Each row has a name. Each piece below is followed by the name of the row it came from, unless a question asks for something else. Each question is about the rows just above it.

[   1,   23,  -24,  -46,  -77,   37,   13,   47,   14,   35,   -7,   39,
    1,  102,   59,   47,   39,   24,   35,  -13,  -23,   47,  -42,   67,
  -14,  -26,  -21,    2,   13,   16,    5,  -30,  -21,  -39,  -15,    0,
  -77,  -97,   25,   25,   66,   90, -116,   12,   65,   53,   11,   80,
   21,  -41,  -30,   91,  -47,   14,   55,   66,   10,  -24,  -43,  -31] -> sozo
[ 72,  16,  15, -25,  -3,  42,  49,   6, -43,  25, -32,  38, -46,  44, -49,
  16,  -4,  50, -35, -20,  14,  48, -79,  45, -14,   6,  24,   5, -11,   6,
 -64,  -6,  88,   6,  37, -11, -20,  -1, -12,   0,  40,   5,  17,  46,  11,
  79,  52,  33,  24,  -3, -12,   0,  59, -53,   7, -46,   8, -32,   4,  19] -> buf
[ 66,  11,  -5, -12, -23,  41,   2,  25, -47,  -4,  24,  75,   4,  20,  -6,
  -1,  10,  73, -67,   4,   0,   4, -46,  20, -69, -41,  30,  32,   7,  26,
 -48,   2,  38,  38,  30,  46,  -4,  20, -24,  14,  68,  44,   1,  29,  26,
  49,  99,  -6, -12, -12, -29,  42,  75, -39,  31, -26,   5,   1,  13,  78] -> Pepum
[ 17,  -1,  -2, -32, -47,  36,   8,  39,  -1,  35,  -7,  76,  -5,  72,  51,
  41,  26,  29,  17,  -5, -25,   8, -36,  46, -56, -41, -11,   5, -10,  26,
 -10, -30, -30, -23,  -5,  20, -48, -46,  14,  35,  69,  71, -80,  20,  54,
  35,  39,  55,   4,  -8, -29,  70, -24,  -5,  37,  31,  15,  -1, -15,   8] -> bafat
[ 17,  -1,  -2, -32, -47,  36,   8,  39,  -1,  35,  -7,  50,  -5,  72,  51,
  41,  26,  29,  17,  -5, -25,  36, -36,  46, -28, -41, -11,   5, -10,  26,
 -10, -30, -30, -23,  -5,  20, -48, -46,  14,  35,  69,  71, -80,  20,  54,
  35,  39,  55,   4,  -8, -29,  70, -24,  -5,  37,  31,  15,  -1, -15,   8] -> zefo
[ 29, -11,  10,  12,  -8,  29, -24,  15, -43,   1,  17,  67,  -2,   5,  28,
  35,  -7,  38, -34,  39, -13,  11, -20,   9, -57, -55, -15,  14, -47,  40,
 -15, -11, -25,  11,   8,  42,  -3,  26, -26,  34,  73,  30, -66,   5,  48,
   9,  82, -18, -43,  27, -38,  42,  37, -34,  23, -20,   7,  61,   7,  59] -> Litun
[ 80,  19,   6, -41, -13,  45,  70,  19, -23,  29, -35,  39, -56,  57, -39,
   6,   4,  47, -36, -35,  13,  51, -87,  45,  10,  20,  31,   6,  20, -12,
 -64,   1,  92,  -1,  39, -11, -31, -28, -12, -18,  39,  19,   9,  51,   6,
  82,  36,  55,  47, -30,  -7,  18,  41, -46,  -4, -19,   5, -61,  -7,  -7] -> Retok
[  9,  17,  10, -43, -41,  34,  48,  25,  14,  47, -38,  14, -35,  91,  21,
  50,  25,   3,  30, -37, -24,  74, -56,  53,  10,   0, -29, -17,  -1,   6,
   1, -33,  17, -42,   8, -18, -57, -84,  33,   6,  50,  61, -85,  26,  45,
  52, -20,  93,  35, -22, -19,  60, -52,  -5,   9,  41,   3, -46, -28, -56] -> rabi
[  1,  40,   5,  17, -41,  34,  48,  25,  14,  47, -38,  14, -35,  91,  21,
  50,  25,   3,  30, -37, -24,  74, -56,  53,  10,   0, -29, -17,  -1,   6,
   1, -33,  17, -42, -16, -18, -57, -84,  33,   6,  50,  61, -85,  26,  45,
  52, -20,  93,  35, -22, -19,  60, -52,  -5,   9,  41,   3, -46, -28, -56] -> vumi
The row with [ 17,  -1,  -2, -32, -47,  36,   8,  39,  -1,  35,  -7,  50,  -5,  72,  51,
  41,  26,  29,  17,  -5, -25,  36, -36,  46, -28, -41, -11,   5, -10,  26,
 -10, -30, -30, -23,  -5,  20, -48, -46,  14,  35,  69,  71, -80,  20,  54,
  35,  39,  55,   4,  -8, -29,  70, -24,  -5,  37,  31,  15,  -1, -15,   8] is -> zefo
Which row holds this, read backwards? [17,  5, 40,  0] -> buf

[ -29,   -1, -112,   75] = Foti
[101,  95,  15,  42] = Bebo
[ 58,  63, -84,  47] = tup
[-55, -90,  30,  89] = Gosu
[ 75, -43,  97,  39] = tig
[ 84,  81, -43,  44] = vem
[  16,   36, -114,   69] = Kepil
[-70, -65, -31,  83] = betun
[-57, -43, -86,  83] = devi
[101,  95,  15,  60] = Pez
[82, 81, 65, 35] = dus
[-22, -79,  77,  71] = peku
Count the entries of [58, 63]: -> 2
How many entries does [-22, -79,  77] have? -> 3
Count the entries of [82, 81, 65, 35]: -> 4
Kepil without one entry, shuffled: [  69,   16, -114]. Gone: -> [36]
Number of entries in [ -29,   -1, -112,   75]: -> 4
How many entries does [-55] have? -> 1
Count the entries of [101,  95]: -> 2

[  3,  51,   3, -15,   4,  38] -> Sabe
[  2,   3,  51,   2,  52, -70] -> zogif
[51,  2,  3,  1,  5, -5] -> Kupep
[  3,  51,   3, -15,   4,  38] is in which row? -> Sabe
[ 1,  3,  2, 51] is which row, read backwards? -> Kupep
Sabe without one entry, shuffled: [  3,   3,  51,   4, -15]. Gone: -> [38]
Shuffled zogif with one entry gone: [  2,  52, -70,   2,  51], missing -> [3]

[  6,  -1,  14,  -1, -20,  16, -19, -22,  29]  zoza
[ 44,  22,  63,  -7, -16, -13, -33,  11, -33]  guzo
[ -29,  -42, -100,   24,  -20,    3,   41,   -8,    2]  vatof
[ 58,  13,  36,   4,  -4,  50,  46,  50, -63]  fekaz
[ -9,   1, -80,  -7,   7,  80,  49,  56, -37]  kug
[-34,  30,  47, -23,   3, -33,  25, -14,  39]  subu
[ -3, -51,  20, -13,   8,  18,   2,  44, -54]  Pur
[ -3, -50,  16,  35,   0, -27, -49, -49, 100]  befe
[-13,  -3, -50,  16,  35,   1, -27,  22, -64]  Topo
[-27,   1,  35,  16, -50,  -3] is which row, read backwards? -> Topo
The row with [-13,  -3, -50,  16,  35,   1, -27,  22, -64] is -> Topo
vatof without one entry, shuffled: [  41,   -8,  -42,  -20, -100,  -29,   24,    3]. Gone: -> [2]
[-4,  4, 36] is which row, read backwards? -> fekaz
subu without one entry, shuffled: [  3, -34,  47,  25, -23,  30,  39, -14]. Gone: -> [-33]
Which row holds [100, -49, -49, -27] read backwards? -> befe

[-84, -84, 127,  -7,  45,  20,  33,  -4,  67]  vasiv
[  1,  11,  49, 119, -13,   3, -72,  91, -82]  Das
[-16,  -2,  67, 119, -35,   3, -35, -24,  25]  Kugu
[ 45,  -7,  20, 127,  33, -84, -84,  39, -79]  gubik
[-76, -20, -84,  -3, -16,  17, -15,   1,  68]  dolov
Shuffled Das with one entry gone: [-13, -72,   1, 119,  49,  91,  11,   3], missing -> [-82]
Which row holds this, read backwards? [67, -4, 33] -> vasiv
Which entry of vasiv is missing from [ -7, -84,  20,  67,  45,  33, -84,  -4]? -> [127]
Which row holds this, read backwards? [-84, -84,  33, 127,  20,  -7,  45] -> gubik
Which row holds [67, -4, 33, 20, 45, -7] read backwards? -> vasiv
Number of entries in [45, -7, 20]: -> 3

[ -5,  99, -14,  -5,  -8, -26,   3, -28,  42,  26, -22]  Labin
[-35,  -5, -46, -32, -17,   4, -11, -18, -20,  -2,  38]  Pudaz
[ 25,  -1,  28,  23,  20,  -3,  -3, -19,  29, -12, -11]  rudeg
[-26,  -9, -27, -26, -11, -11,  -1,  44, -18,   4, -21]  Mokar
[ -5,  99, -14,  -5,  -8,  38,  39,  22, -18,  29,  41]  Tuf
Number of entries in [ -5,  99, -14,  -5,  -8, -26,   3]: -> 7
Count the entries of [ -5,  99, -14]: -> 3
Count the entries of [-26,  -9, -27, -26, -11, -11,  -1,  44]: -> 8
Number of entries in [25, -1, 28]: -> 3

[ 37, -45, -29,  79] = penar
[-31, -61, -52,  10] = kisep
[ 72, -24,   5,  56] = bifav
[ 21, -38,  23,  22] = besat
[-59,  57, -38, -15] = Ret
[ -8, -95,  -4, 103] = gur
[ 46, -41,  77,  47] = Gim
[-47,  39, -48,  12] = ritu
[ -7,  -4, -29, -25] = Luk
[-47,  -9, -30,  12] = bop
[15,  5, -2,  9] = diz
[ -8,  -7, -12,   3] = Pogek
Number of entries in [-31, -61, -52,  10]: -> 4
Shuffled gur with one entry gone: [-95,  -8, 103], missing -> [-4]
[-41,  46] is which row, read backwards? -> Gim
Shuffled ritu with one entry gone: [ 12, -48,  39], missing -> [-47]
Shuffled Pogek with one entry gone: [-12,  -7,   3], missing -> [-8]
besat without one entry, shuffled: [-38,  23,  21]. Gone: -> [22]
Which entry of gur is missing from [ -4, -95, 103]? -> [-8]

[-29,  -3, -22, -14,  30,  -3,  27, -16,  25,  -2, -21,   7,  -2,  -4,  -1]  bobut
[-102,  -55,  -20,   -8,   23,  -99,  -22,   51,   15,  -11,  -48,   49,
   21,  -27,  -49]  Vutov
[-43, -14, -13,  27,   4,  34,  -1,  53, -36, -27,  15,  -7,  15,  43,  39]  zuve
[-41,   5, -24,  37,  16,  20,   5,  64, -45, -48,  -3,  41,   3,  73,  53]  movo
[-56, -10, -28,  31,  15,   6,  -3,  57, -46, -46,  -3,  67,   3,  79,  43]  seti
[-57, -15, -36,  35,  14,  10,  -2,  64, -48, -47,  -9,  73,   9,  86,  52]  zekog
[  2, -29,  -3, -22, -14,  30,  -3,  28, -16,  25,  -2, -21,  78, -28,  16]  Voz
[ 19, -16,   3,  -8,  -7,  19,  -2,  -2,  -3,  18,   7, -15,  25, -23,   3]  Neku
[-19, -16,  -3,  -4,  -1, -62,  -2,  26,   5, -10, -40,  18,   2, -22, -24]  Sim
[ 65, -16,   4, -10,  -5, -46,  26,  45,   5,   1, -11,  15,  23, -77, -30]  Varal
Number of entries in [-41,   5]: -> 2
Which entry of Voz is missing from [  2,  25, -28, -21,  -2, -22, -16,  28, -14,  -3, -29,  -3,  30,  16]? -> [78]
Which row holds [-21,  -2,  25, -16,  28,  -3,  30, -14, -22,  -3, -29] read backwards? -> Voz
Vutov without one entry, shuffled: [  23,  -48,  -11,   15,   21,   49,  -27,  -99,  -49,  -55, -102,   -8,
  -20,  -22]. Gone: -> [51]
Which row holds [-49, -27,  21,  49, -48, -11,  15,  51, -22, -99,  23,  -8] read backwards? -> Vutov

[ -55,  -15, -103,  -89,  -37,   -4,  -50,  -43,  -54,  -98,  -77,  -64,
   -4,  -84,  -81,   10,  -46,  -41,    4] = sok
[-30, -68,  -9, -33, -31,  38, -16, -48, -17, -15, -40, -26, -92,  -7, -20,
 -21,  22, -25,  59] = bas
[ 18, -64, -35,  19, -27,   0, -11, -56, -34, -32, -18,  -6, -64, -30, -14,
  -8,  -2, -34,  -5] = dubat
[-48, -16,  38, -31, -33,  -9, -68, -30] is which row, read backwards? -> bas
How many entries does [ 18, -64, -35,  19, -27,   0, -11, -56, -34, -32, -18,  -6, -64] have? -> 13

